Named turns come first, each shown by rows before and after it. Which turns, in which order, take the first row of each pair that follows to the second? Write the first one first, as in the answered first pair.
turn Z_633:
[ 26   2 -15  14 -18   7  -3  -1   2  43 -12] -> [ 19 -22 -16   0   6  39  24  -8  10  -2  -1]
[-22  -7   8 -26  38   9  29  -4  15 -78 -21] -> [ -8  37  15 -11 -24 -80   3  30 -14  12 -17]
[ 16  11   8  -8 -14  22  15 -22 -18  16  10] -> [ 16  14   5  -6 -11  26   9 -25 -19  15   4]
turn Z_898:
[-14  10  10 -10  17   7  -7 -25   8   5   9] -> [-13  12   8 -12  10   8  -5 -17  12   9   6]
[  2  -9 -21  -2  11  12 -28  -2  22  27 -12] -> [ 20  -4 -11  11   4  26 -28 -12  -1  34  -1]
[-10   4 -12 -13   3 -18 -15  13  32  44 -14] -> [ 13   8 -14  -1 -16   5 -12   6   6  59   2]
[-17  22  12  24  35 -52 -44 -26  10 -70 -50] -> [ -4  10 -16   0  38 -53 -44  -6  57 -22 -68]
turn Z_224:
[ 21  22  26  24 -36  32 -10  -4 -11   3  12] -> [-26  19  32   8 -19 -18  -5  16  16 -35   7]
[-22  21  -5 -16 -10 -63 -22   4  15  39 -22] -> [  1   4 -27 -11   7 -18 -33  -8  31  57 -37]
[-37  -9   8 -23  17   0  25   5  -4 -48  31] -> [ -3 -23 -11 -12  26  62  15 -16   2 -16  22]
[ -9 -20   8 -20   5   2   3  12   9 -35 -23] -> [ 27 -22   5  -6  -9  31   0  -4 -10  -3 -22]
turn Z_30:
[29  6 21 -2 -4 24 -3 -5  0 38  4] -> [ 21   3  22 -12  -1  21  14   7  14  35  15]
[-19   4  13   7  13  -9  23  -8 -17 -72  18] -> [ -6  10  13  36  11   4 -19 -38 -39 -44   1]
[ 23  22  -9  40 -24  -9 -47 -18 -36  64 -19] -> [ 27   8 -23   4 -32 -17 -14  20   9  90 -11]
[  7   0 -13 -25   3 -22 -24  14  26 -12   6] -> [  4  -2  -8 -24   4 -18 -21  10  19 -23   8]
turn Z_83:
[-49 -27   0 -32  21  17  39  -2  35 -42   3] -> [-37 -24   1 -39   6  13  54   8  30 -34  14]
[  0  -5  10   5  -3 -14 -35   4 -35 -22  -5] -> [  2  -6  13   3 -11 -25 -20  12 -39 -24   1]
[ 36  26   7  -2 -19   9  -5  14  10  29  -2] -> [ 30  22   1   6  -9  18 -20   3   8  25 -21]
[ 37  -6 -12 -40   2  39  32  13  28  -4  15] -> [ 36  -5 -26 -36  10  55  11  -3  36   6   1]
Now pairs of rows:
Between the rows of a pair lie 2 to 3 turns.
[  0  26  22  35  -2 -55  -2 -35 -55  -5   1] -> [ 23   6 -16  -1 -16 -64  27  12   1  61  -1]	Z_30 Z_30 Z_30
[ -7  32  -1  28   0 -58 -54 -40 -33  34 -23] -> [-20   6 -28  12  36 -29 -61 -40  14  30 -50]	Z_83 Z_898 Z_224
[  6  -7 -32  29  50  33 -66 -51  20  26 -53] -> [ 15   1 -15  45  34  49 -62 -66 -14  18 -38]	Z_898 Z_898
[-12  18   0  27   7  -8 -48 -25 -13  -7 -27] -> [ 30   8 -20  11 -27   2 -12   5   2  55 -11]	Z_30 Z_30 Z_898
[  2   9  22  -8 -28 -25  26   1 -29 -14  42] -> [-23 -23 -17 -25  25  -7   0   4  55  -5 -13]	Z_30 Z_224 Z_898
[ 11 -22   1 -27  -3  35  66  33  13 -34  28] -> [-22   2  30  19  21  18  12 -12 -39 -76   9]	Z_30 Z_30 Z_224
[ 22 -17  -6 -37 -15  41  51  39  29   7  29] -> [ 21 -26 -31 -16  15  69   0   9  38  22 -17]	Z_83 Z_83
[ 35   1 -16   4 -15  21  -2  -5  -6  43   8] -> [ 25   8   6   7 -26  -3  12  -1 -29  22  25]	Z_633 Z_898 Z_633
[-11  -2 -10   1  18   2 -42  -9   9  33 -46] -> [ 37 -16  -2  -2 -14  42  22  10  -4  36   8]	Z_30 Z_633 Z_224
[28 -1 -2  4 -8 10 -2  8 18 60 -9] -> [ -7  -5  29  -5   1   4  39   7  -4 -35  23]	Z_30 Z_30 Z_30
[ 62   4 -16  13 -33  42  10   1 -24  59  21] -> [ 37 -22 -29 -29 -10  38  54  38  37  32  23]	Z_83 Z_30 Z_30
[ 44  11 -17  -5   1  73 -35 -28 -17  41  -1] -> [  0  48  32 -10 -41 -38 -29   4 -57  11  29]	Z_224 Z_30
[ 11  41  27  52 -24 -54 -16 -15 -57  24   9] -> [-47  -2  21  27  54 -26  -6 -31  -1 -72 -20]	Z_633 Z_224 Z_898
[-20   5   7 -40   2 -34  32  35  20   7  16] -> [ 22   9  12  -4   6  45  24 -14 -33  13  24]	Z_224 Z_898 Z_898
[ -7  -1 -15 -11   3  -1 -15   9  26  27 -24] -> [ -5 -15 -17 -19  18  14  -9   4  32  13 -25]	Z_633 Z_633 Z_633
[-39   0  28 -11  25 -32  23  -4  -2 -68  16] -> [-50   5  10  -4  48 -36 -28 -17  23 -41 -24]	Z_30 Z_898
[ -6 -15   7 -17  12 -22  29  49  40  10   9] -> [ 23  15  26  18 -24 -10  12  27 -25  40  22]	Z_224 Z_83 Z_224
[ 18  41  -9  14 -25 -39 -18  -3  17  60 -31] -> [-18  28  21 -10 -13 -51  48  18  15 -46  13]	Z_30 Z_30 Z_30
[  9   8 -16 -20 -69 -67  45  89   3  31  44] -> [ 65 -16 -54  -2 -42  41  18  51  13  87  14]	Z_224 Z_224
[ 44 -34 -25 -15 -10  69  58  17  14  -3  30] -> [  2 -11  17 -11 -27 -10  74  31 -16 -48  55]	Z_224 Z_898
